The rows of X fall into 4 groups, and each row is roughly a mix of its group's hidden directions.
X:
[[ 30  42  -7  48  15  27  31  16  -8 -18]
 [ 13  12 -26 -42 -25  16 -32 -52  11  11]
 [ 11 -27   5 -54  41  -3  17  23  -9 -34]
 [-21 -52  14  -8  16 -27  -5   3  55   9]
 [ 11  21   0  37 -16 -45  -2  31   1  49]
 [  3   0  12 -19  49 -31 -25 -48  28  -3]
 [ 28 -13 -28  46  27  14  15  23  -1 -44]
 [-21  25  -2 -16  -1 -26 -13  14 -70 -17]
 [-35  38  16  -3  32  23 -50 -14 -20   4]
 [-34 -47   7 -11 -14 -34 -20 -15  45   0]
 [ 43  31  -9   5 -17  30  37  -1 -46  -7]
 [  4  58  11 -41  -4 -21 -18  27   5 -30]
 [ 25 -27  17  -9  -5  44 -39   1 -39 -29]
 [ -3  21  15 -29  -4  13 -65   6 -21 -34]
 [ 11  69  29 -21   4  24  -8  11 -23 -10]
 [ -1   4  -5  42 -10  43   1  50 -33  13]
 [ 41  10 -22  -5  21  58 -24 -25  12 -10]
 [ 43  39 -13 -49 -22  -3  -8 -21  23  -7]
 [ -3  -7  -2 -51  -6   0 -21 -42  50   9]
 [-18  11 -24 -39 -48  18  29  13 -29 -21]
 [ -8  61  -8  11 -27   3  12  -3 -47 -19]
 [ 10  30  -1 -18  60  13 -19 -38 -22 -10]
 [ -1  32  34  17 -22   3  12  20 -50 -38]
 [-23  23   5  -9 -10 -30  -7  13 -72  -2]
 [-26 -39  36  41  -1  -3   6   7 -37  29]
 [ -3  29  -4 -14  66   4   8  25  -6 -38]
 [-38 -30   9 -39 -46  -9 -13 -21  27  -3]
 [-14   8  -3 -55 -16  17   9 -24 -42 -36]
 [  6 -19  34  29  22 -19 -43   9 -49   4]
 [-12  35 -40 -29  25   0  23  25 -32 -29]
 [-12 -20 -24  38 -43 -32   0 -16  32  29]
 [  0 -15 -32  -1  -1  28 -42 -43  41 -15]
 [ 30 -33 -17 -20  -6  38  10 -13  46 -31]
 [ 17 -12  16  17  -2 -32 -36  24 -60  -2]
 [ -9 -49  24  36  10  11 -23  10  24 -42]
 [-13 -15  15 -38   7 -30 -22 -52  36  -4]
 [-24 -69 -17 -16  28 -15 -22  -8   5 -10]
 [ 10 -69 -24  10 -22 -13 -25   1   9 -23]
 [-21  41  29  10  47 -13 -33 -19   3  24]
 [ 21 -42 -10  31  30  20 -14  13  47 -20]
 [ 31  27  -7  26  70 -10   0   3  -9   1]
 [  5 -30   6  13 -44 -43  20  13  44  10]
 [ 38 -11  31   3  25  17 -34 -32  41  13]
 [ -7 -52   4 -34  49  16  -9   1 -21 -20]
 [  5  33 -22  12  23  38  10  32 -51  -8]
 [ 20   3   7  41  15  10  22  45 -51   0]
 [ -7   4 -13  41  52 -15  -8  50   8   7]
 [ 27  21  20  -3  27 -25 -60  -1 -30  -6]
 [  6  41   8 -17 -44  15 -17 -28 -38 -29]
 [-44 -10   0  34  24 -36  29  31  27   0]
 [ 16 -30  -5  17  28  42 -30 -13  41 -28]
 [ 23  62   8  15  23  29  11  21 -17 -26]
 [  0 -38   3  32  20 -25  24  47 -19  30]
 [ -8  38   2 -26  31 -15 -40  -5 -40 -30]
 [ -3 -18  -9   4  74  19  19  11 -12 -25]
 [ 20  58  14  34 -36  28 -13  -2 -14   3]
 [-18  32 -11 -28  -1  24  33 -31  51   9]
 [ 49  -3   7  48 -28  -8  35  19   3  16]
 [ -5  32 -11 -34  47  22 -13 -28 -33 -19]
 [ 16  63  32  -3  -9  37   1   1 -27   7]
 [-28 -54  -1  -2   6 -38  -3   4  43  22]
 [ 31 -51  33   8  34  25 -10  22  18 -11]
 [-14  -1 -46 -13  -2  25  36   9  45 -31]
 [ 36 -10 -14   3  19  21 -11  -7  69 -12]
 [  8  38  32  -5 -17 -34 -16 -12 -32  46]
 [ 17 -68 -23  40 -18   7   5 -10   4   1]
 [ 17  11  -1  20  18  -8  38  44 -46  30]
 [ -4 -75 -16  -8 -20 -25   5 -10  18  10]
 [ 23 -33  13  18  38  28 -27 -14  46 -11]
 [  8  16 -14  11 -32  44  25  33 -47  -4]
 [ -6   0 -20  14 -46  16  32  55 -22  -3]
 [ 30  44  -3   3 -10  47 -12 -16 -33 -30]
 [ 39  51  19  16 -37  30   2   9 -19  -9]
 [ 17  69   0  23  19  14  20  23  -5 -21]
 [ -2 -24 -17   6 -56   0  53  18   0  18]
 [-30 -63 -17   6  29 -13  11 -21  13  25]
 [-33 -19  16 -31 -19 -24 -19 -30  50 -12]
 [-35  18  -3 -23 -25 -56  26   2  -8  31]
 [-38  -9  25  23 -25  -8  31   1 -35  44]
 [-11 -28  18 -35  -2  -3 -24 -29  58 -14]
 [  7 -33  22  -2 -63 -16   8 -20  33  11]
 [ -8  -2 -37 -16 -44  10  56  10  25  -2]
 [-13 -48 -14   7  65  14   7  -2  -9 -15]
 [  4 -34  39  14 -14 -11 -29 -37  39  23]
 [ 26  23  -8   8   3  57 -27 -25  -1 -40]
 [  1 -52  10  24  34  37  -7  -9  35 -18]
 [ -6 -35  28  12   1 -32 -28 -21  52  19]
 [-16 -24  13 -39 -30 -30  -6 -41  38  -5]
 [-16  -3  14 -32  -1  11 -71  -6 -21 -18]
 [-42 -14  12 -10  42   4 -55 -13  17   5]
 [  1 -39   6  -5  31  47  -7 -25  31 -34]
 [ 15 -42  33  22 -33  11  21 -13   9  45]
 [-43  21  13 -31  49 -10  19 -12   3  33]
 [ -4  43   7 -11  57  21  -8  18 -17 -32]
 [-21  29 -15  13  37 -22  48  30  13  24]
 [-16  48 -27  18 -38  -2  -2 -14 -46 -12]
 [-18  18   1 -21  19  55 -28 -19 -43  -7]
 [-43 -18  12 -13  -6 -58  21  12  24  22]
 [ 44 -10  -7 -44  17   8   6  -3  -3  55]
 [-27 -16   2  22 -37 -19  33  26 -45  23]]

In each list below, two rows fit none of the groups, and each other row fits one group, some only roughly. Which are they? Name them in the order they come.
    K_851: [ 12  64   1 -10   0 -44 -21   6 -20  20]
    K_999: [-24 -26  28  -8  16  -6 -49 -36  35  12]
    K_589: [ -3  24 -20 -12   2   6  12  12 -77  -8]
    K_896: [  0  -6 -18 -16 -44 -19  18  24 -59 -15]
    K_825: [ -3  32  -7  26   2 -51 -21  39 -31  16]
    K_335: [-19  22 -33  20  -2 -35  31  23 -36  34]
    K_612: [-13   9 -26 -27 -53 -18  29  -5 -32  30]
    K_478: [ 39  22 -17  37  -2  -2  41  40 -22   2]
    K_42: [ 29 -49  36 -12  -6  37 -15 -34  -7 -11]
    K_433: [ 40 -20 -15  31   1  26 -13  21 -19 -52]
    K_980: [-25   0 -15 -16  30 -33  29   4  43  42]
    K_909: [ 36  38 -30  20  20  43   8   6 -34   4]
    K_351: [ 15  29  25  27   8 -21 -15  -5  26  60]
 -> K_589; K_612
    K_778: [ -8  32 -10  11  35  22 -31  21 -52 -19]
    K_712: [  1 -47  11  25 -44  -6  29  20 -31  21]
    K_674: [ 20  36   2 -62  -3   4 -21 -35  -3 -16]
    K_340: [-12 -16  29 -32 -10  -3 -31 -63  18   2]
    K_380: [-35 -14 -10  -2 -28 -60  13   7 -17  32]
    K_44: [  5  55 -12 -29 -37   5   3 -31 -34   2]
    K_22: [ 17  20  -7 -10  34 -24 -60  11  -7 -33]
    K_728: [ 16  -2  16  -3   3  12 -10  -9  81  -5]
    K_258: [-10 -26 -30  -9 -19  -2  18  31 -48 -43]
    K_180: [  9  -9 -44  -9 -32  -5  18  37 -29 -41]
    K_168: [ 23 -56  -7  35   5  27  40  -7  -8  10]
    K_611: [-51 -25 -13  26 -19  -1  48  24  -9  12]
    K_471: [ 48 -16  -4  25  -5  -4 -17   9  60  19]
 -> K_778; K_728
    K_497: [-47 -33 -16  -2 -17 -33 -27 -26  17  30]
    K_37: [ 36  10   7  19  38  36  40  16 -21 -25]
    K_383: [-22 -64  23  36  18  13  -3   8 -21 -11]
    K_352: [ 24  19  -3  44 -14 -18   7  43 -46 -12]
    K_897: [ -7 -41  13  30 -19 -33   6  35 -42  15]
    K_870: [ 46  13   6   6 -10  45 -16  17 -28 -41]
    K_740: [ 11  28 -32 -40 -47 -23  26  11 -20  -6]
    K_995: [ 18  31 -27 -43  11  22  -2 -19  40 -34]
    K_259: [ 26  39 -27 -22  32   8  26 -17 -38 -25]
    K_749: [  4   2 -32  -1 -54 -20  43  32 -10  12]
    K_288: [-24  -5  10 -10 -37 -28  22 -20  12  60]
    K_235: [ -1   4   3 -27 -36  12 -47 -50  14 -21]
    K_190: [ 44  29   5  19 -28 -16  34  30 -31 -16]
 -> K_352; K_190
    K_642: [ 45  32   1  38 -12  36   8  19 -18 -30]
    K_891: [  8 -27  49  10  34  20 -40 -30 -14   1]
    K_219: [-25 -46  -2 -15 -29 -49  21 -12  23 -11]
    K_666: [ -7  16 -25   0 -15 -36  25  15 -49  43]
    K_8: [ 22  15  16  27 -17  35 -16   4 -47 -43]
    K_273: [-33   4 -20   2 -24 -55  -6  -9  41  26]
    K_483: [ -7  51  30 -36   4 -31 -28   9  -4  28]
    K_629: [-29  18 -24 -57  37 -11  -4 -19  -4 -26]
    K_336: [-11  61  10 -47  -1 -16  26 -11  -2  18]
    K_373: [ 11   8  39 -19  32   8 -47 -35 -27 -15]
    K_74: [ 23  -2 -15  32 -37 -22  43  45  -2   5]
    K_64: [ -3  -7  -2   8  64  38 -16   7 -24 -33]
    K_622: [ 18  15 -16  45  34 -25  18  50   4   8]
    K_47: [ -4 -12  27  -3  42  -6 -46 -44  26  10]
 -> K_219; K_483
    K_101: [-19  67 -28 -24 -13 -20  21   6  16   7]
    K_313: [-13 -48   2  27  33   1  -9  10  54 -13]
    K_637: [-39 -25  -6 -11  14 -33   5  -5  61  13]
    K_609: [  4  14  -5  -2 -50  18 -37 -34 -32 -31]
    K_116: [-39  -2 -32  18  31 -19  13   0  55  10]
    K_280: [-10  19 -22 -38 -46 -13  31   5 -42 -11]
    K_69: [-32  16 -13 -34 -44 -27 -16 -43  12   3]
    K_374: [-33   1  20  31  41 -21 -28  14 -45  -1]
    K_544: [ 27  25 -13 -21  18 -21 -20 -30  58 -15]
    K_451: [ 23  22   7  21   9  58  -6  -4 -50   7]
    K_777: [-30 -33  15   3  -8 -35 -30 -15  42  34]
 -> K_544; K_777
    K_966: [  0  62 -31 -17 -25 -31  18  16   8  16]
    K_919: [  0   5   3  -5  39 -27 -26 -45  46  18]
    K_569: [-26  24 -35 -39  46 -23  -2  14  -4 -27]
    K_275: [-26 -18  18 -44 -34  14 -24 -48   8  -3]
    K_981: [ -5  10 -14 -33 -58  -4  46  -2 -25   7]
    K_959: [ -4   5  34 -38 -30  10 -34 -36  14 -35]
    K_643: [ -4 -22  15   7  -8 -65 -33  -6  28  24]
    K_689: [ 10  27 -31  -9 -24 -10  53  35 -23 -19]
    K_282: [ -2 -79 -15  19  17   8  17  -6  -8   3]
    K_102: [-13  40  28 -45 -34 -14 -38  -6   0  13]
    K_291: [ 14 -16   0  24 -63  -6  39  30   3   9]
    K_628: [-42 -22 -10  19  -8 -11  19  37 -52 -13]
    K_413: [ 51  20   6  22 -13  38  -6  15 -22 -40]
    K_260: [ 14  -1  -1 -21 -71   0  41 -11  -5  -5]
    K_862: [-26   9  -7 -42  49 -22 -25 -30  14 -16]
 -> K_919; K_643
    K_552: [44  2 -6 15 49 48 11 23 -3  3]
    K_898: [  9 -26 -13  50  -6  -7   5  34 -52  12]
    K_170: [  3  34 -17 -48  16  18  12 -32 -34 -29]
    K_871: [-14 -27 -13 -23  25 -28  12   1  50  43]
    K_741: [ 14  10  27   0 -34 -15   3  14 -70  -4]
    K_499: [-18 -43 -22   2  19 -38  17  15  29  42]
    K_508: [-12 -52   1 -46  39  -9  26 -10   0  12]
    K_498: [ -5 -43  -9  37  15  27  18  11  53   1]
    K_632: [-11  29 -26 -48  44 -21   6 -17  -9 -29]
    K_550: [-11  65   2   0  -4 -35   0   0   5  43]
    K_448: [ 31  41  -2 -18  23  -3 -26 -20  54   5]
    K_505: [ -6 -29 -17   2  65 -19 -24 -32   9   9]
    K_438: [-41 -39  18  -6 -17 -55   5   8  21  11]
    K_883: [ 30  52 -12 -27  20  26  -4 -33 -13 -26]
    K_579: [ 38 -20   4 -15  47  37 -17 -10  39   3]
 -> K_505; K_883
    K_334: [-14  17  -7 -20  72 -15 -25 -20   4 -11]
    K_856: [-15  46 -15 -49 -34   0  32 -15 -12   0]
    K_536: [ 24 -22  -3 -62  34 -15 -25 -21  13  -1]
    K_739: [ 26  40  37 -24   6  42  -4 -11  -5 -36]
    K_773: [ 28  23   1   2  48  30  28  24 -22 -34]
    K_48: [ 10  -6 -10  29 -69 -21  -3 -12  21  26]
    K_794: [ 24  43  10   0  33  29  29  28 -22 -31]
    K_770: [ -8  35  27 -23  27  34 -39  -5 -39  -8]
    K_36: [-41 -36   3  24  -9 -23 -23  37  34  17]
    K_814: [ 27  -7 -39  26 -26 -19   0   8  48  34]
    K_822: [-13 -27  26 -28 -26 -11 -25 -50  35   9]
 -> K_536; K_814
    K_816: [ 15 -18 -15  33  52  38  -4  10  34 -14]
    K_647: [ 34  38 -24  13  23  12  34  25 -40 -12]
    K_502: [ -3 -10  18 -21  16  22 -21 -27  60 -33]
    K_687: [-11 -41   1 -45 -19  -1 -24 -20  45  17]
    K_698: [ 18  -6 -22 -19  18  40  -4 -14  51 -39]
    K_141: [ 17  -9  -4 -19 -13  35 -47 -45  22 -26]
    K_923: [ 14  24  22 -22  39  10 -34 -41  35   6]
    K_153: [-37 -55 -10 -27  18 -35 -16 -11  16  13]
    K_21: [-10  12 -13 -64  12  -1 -15 -50   1   8]
    K_836: [ 26  40 -22  -5  26  22  24   5 -53 -13]
 -> K_687; K_21
    K_134: [ 32 -16   1  43  26  32   9  39 -33  -1]
    K_196: [-16  24 -39 -31  33 -36  22  23  -1 -28]
    K_760: [-12 -22  -9  18  24  23 -27 -16  59 -31]
    K_58: [-12  53  -9  16 -38 -16  -4   1 -46  22]
    K_874: [-24 -41  29  -3 -26  -8 -34 -26  39  17]
    K_439: [-21   0   4  -8  59 -34 -33 -14  33   1]
    K_676: [  8 -25  27  41 -49  32  -7  12  -4  27]
    K_326: [-22 -15 -19 -20 -52 -28  35  33  17  -7]
    K_7: [ -3 -12 -29 -36   7  39  13 -13  19 -55]
    K_829: [  9  38 -26   0  47  26   9  16 -44 -15]
    K_13: [ -8  -3  -8 -55 -31 -22 -13 -39  21  26]
    K_402: [  1  43 -25   1 -17  -9  32  10 -60  -1]
    K_416: [-54  -9  -4 -21  17 -39 -12 -23  21  34]
    K_888: [ 47  23  -1  16  19  32  19  24 -16 -44]
    K_668: [ 17  38 -11  14  40  38  -3   2 -49  -5]
 -> K_58; K_402
    K_492: [ 45   1  20  38  10  30   4  44 -27  11]
    K_452: [ 15  64  25 -31  16  13  20  22 -14 -12]
    K_107: [ 26   5 -18  50   6  -9  28  55  -2   7]
    K_913: [ 28 -43  27   9  27  25 -35 -26  29  -2]
    K_907: [-36 -26 -29  52   6 -26  17  28  -4  15]
    K_912: [-36 -51   7   1   4  38  17   0 -26 -35]
    K_95: [ 31 -28   6  20 -52  -8   6   4  49   8]
    K_975: [  3 -50   1   5 -38  29  47  -6  18  11]
    K_564: [ 15 -63  29  20  19  27 -23 -16   2 -13]
    K_602: [-24   6   1 -27 -47 -47  -8  -9  24  32]
    K_797: [-20 -40  27  16  33   8 -27   2 -44 -26]
    K_57: [-28 -25 -24  -5  20 -25   9  -6  57  34]
    K_603: [  0 -21 -11  21  48  32 -22  13 -27 -43]
    K_345: [ -1  53  30 -20 -11  25   0 -20  10 -46]
 -> K_492; K_95
    K_239: [ 15 -16   1  -4 -72 -14  38   5  12   1]
    K_50: [-17 -39 -12  26 -43 -23  23  -3   1  45]
    K_306: [ -3 -24  17  33  30 -37 -25   7  47  19]
    K_207: [-28  -7 -13 -24 -42 -51  -6 -19  -4  35]
    K_214: [-27   7   3 -47  -3 -22 -29 -39  31  27]
    K_533: [ 29 -21 -28  -4 -38  15  36   6  49   2]
    K_920: [ 20 -26  -6 -30  26  17 -15 -22  59  19]
    K_568: [ 38  28  14  -3 -20  25  -3   2 -62 -15]
    K_799: [-19  59   8 -20 -21 -22  19 -18 -11  39]
    K_733: [ 20  13   7  13 -21  44 -34 -22 -22 -48]
    K_756: [ 41 -36   8  13  -4  24  -2 -13  58  13]
    K_177: [-27  11  11 -17 -53 -22 -45 -20   2  24]
    K_639: [ 28  63   8 -20   1 -31 -25 -12  -7  24]
 -> K_50; K_214
    K_985: [ -3 -37  18  13 -62 -12   4   4  36  17]
    K_500: [ -7 -51   5  -7 -43  -2   5 -29   2  46]
    K_344: [-12  -5  21   5  59  10 -49 -24  17  10]
    K_501: [ 17 -61  -6   5  39  29   8   4 -21 -25]
    K_524: [ 21 -55 -33  19 -36  22  25   1  -5 -12]
    K_61: [ 33 -18  20  44 -52  11  19  12  -2  21]
    K_203: [  0  49 -12 -10  47  -8 -31  -6  39  -7]
    K_818: [-43 -51  -3 -30  40 -14  -6 -14   6  11]
    K_343: [ -4  37 -28 -36  54  -4   4 -10 -21 -23]
    K_887: [ 39  15  26   0 -45  36 -29  -1 -27 -14]
    K_649: [-23  -9   9  11  30  30  15 -29  60  15]
    K_110: [  0 -18  34  40  28  20 -46 -13  11  29]
    K_764: [ 39 -35   1  22  53  37  -3  -9   6  -1]
    K_879: [-47  59  -4  -2   3 -20  21  -1  -9  30]
 -> K_524; K_764
    K_772: [ 13 -45  -8   8 -16  21 -50 -30  26 -21]
    K_87: [-50  -9 -17 -23 -25  17  50  -3 -20 -19]
    K_517: [ 17  43 -24 -26  38  11  18 -13 -39 -24]
    K_789: [-19 -37  -5   2  38  33  -8  -5   8 -56]
    K_54: [ 25 -15  10 -10  40  21 -42 -22  31 -34]
    K_285: [-37 -16  18 -26  15  25 -49 -38  11   3]
    K_60: [-14  23 -14  26  53 -17 -36  30 -10 -23]
    K_323: [-15  41 -22 -48  22  10  -8 -16  -5 -43]
    K_735: [-46   7  -2 -26  -4 -59  15  14 -21  18]
    K_484: [ 15  14  32  35  27 -27 -24  18 -49   7]
 -> K_735; K_484
    K_321: [  9  19 -12 -40  22 -48  26 -29   8  31]
    K_449: [-33  26  14 -49 -14 -33 -27 -11  21  23]
    K_419: [-34   2  -5 -39 -35  48 -11  -7 -31 -10]
    K_931: [  6   2 -28  -7 -48   2 -40 -39 -35   1]
    K_202: [-12 -22 -12 -31  25 -24  10  -7  53  41]
    K_976: [ 19  35 -31 -40   0 -17  45  -9 -13 -28]
    K_426: [ 55 -22 -13  24 -27  17  18  25 -11 -35]
    K_815: [ 36  29  -1  -5 -42 -31   8   3  16  48]
    K_59: [-35 -26  -7 -22  20  -7 -45 -28  40  12]
    K_715: [ 16   3 -29 -38  14  28 -12 -10  26 -55]
    K_292: [ 29  41 -20 -15  52  -9  18 -16 -24 -19]
    K_146: [-35 -21  12 -28  14 -30 -34 -23  46   1]
 -> K_321; K_59
    K_709: [ 28  58   9   8 -51 -10  15  14  12   1]
    K_155: [-10 -37  23  46 -26   1 -17  26  29  30]
    K_457: [ 48   8   7  31 -37  30  41   8 -10   0]
    K_563: [-40  13  40   0  34   0 -19 -25 -45  10]
    K_807: [  6  24  -7  42 -48  -4  27 -12  22  37]
    K_729: [ -3 -43  48  43  -1  31  -2   8  12  19]
    K_902: [ -4  45 -16  41  -5  10  22  20 -49 -11]
    K_191: [-17 -31   1   4 -14 -50   2  21  56   1]
    K_730: [ 31 -26   7  37   4   2  -3   7  60  27]
    K_162: [-14  22 -32  -6  30  18   9  -3  64 -17]
    K_696: [-15 -38  12 -12 -47 -19 -43 -28   4 -18]
    K_774: [-51 -29  23 -37  10 -15 -37 -18  14   1]
    K_585: [ -3  24   9  25 -21 -11  24  31 -64   0]
    K_846: [  7 -40   1   0  47  39 -14   2 -32 -30]
    K_382: [ 21  21 -18 -23 -46  16  45   0 -34 -15]
 -> K_729; K_774
    K_532: [-23  32  -2  14 -17 -41   0  30 -49  20]
    K_331: [ -2  21 -25 -35 -29 -42  27  18  -8  39]
    K_957: [ -5  31 -19   0 -10 -26  36  21 -46  39]
    K_317: [-37  10  31  28  36  -9 -26   5 -46   9]
    K_936: [ 20  58   4  -7   6  43  -1 -17   0 -39]
    K_287: [-57   9 -18  26  -1 -21  27  33 -30   9]
    K_447: [ -7 -10  21  17  56  -5 -47 -23  18  20]
    K_867: [-31 -12   1  -3 -44 -27 -28 -30  17  42]
    K_403: [ 35   5  15   1  23  43 -40 -25  38  -9]
    K_986: [  1  34 -12  52   4  29   2  12 -31 -39]
    K_427: [ 47  13  -7  31   2  31  11  26 -17 -45]
 -> K_331; K_403
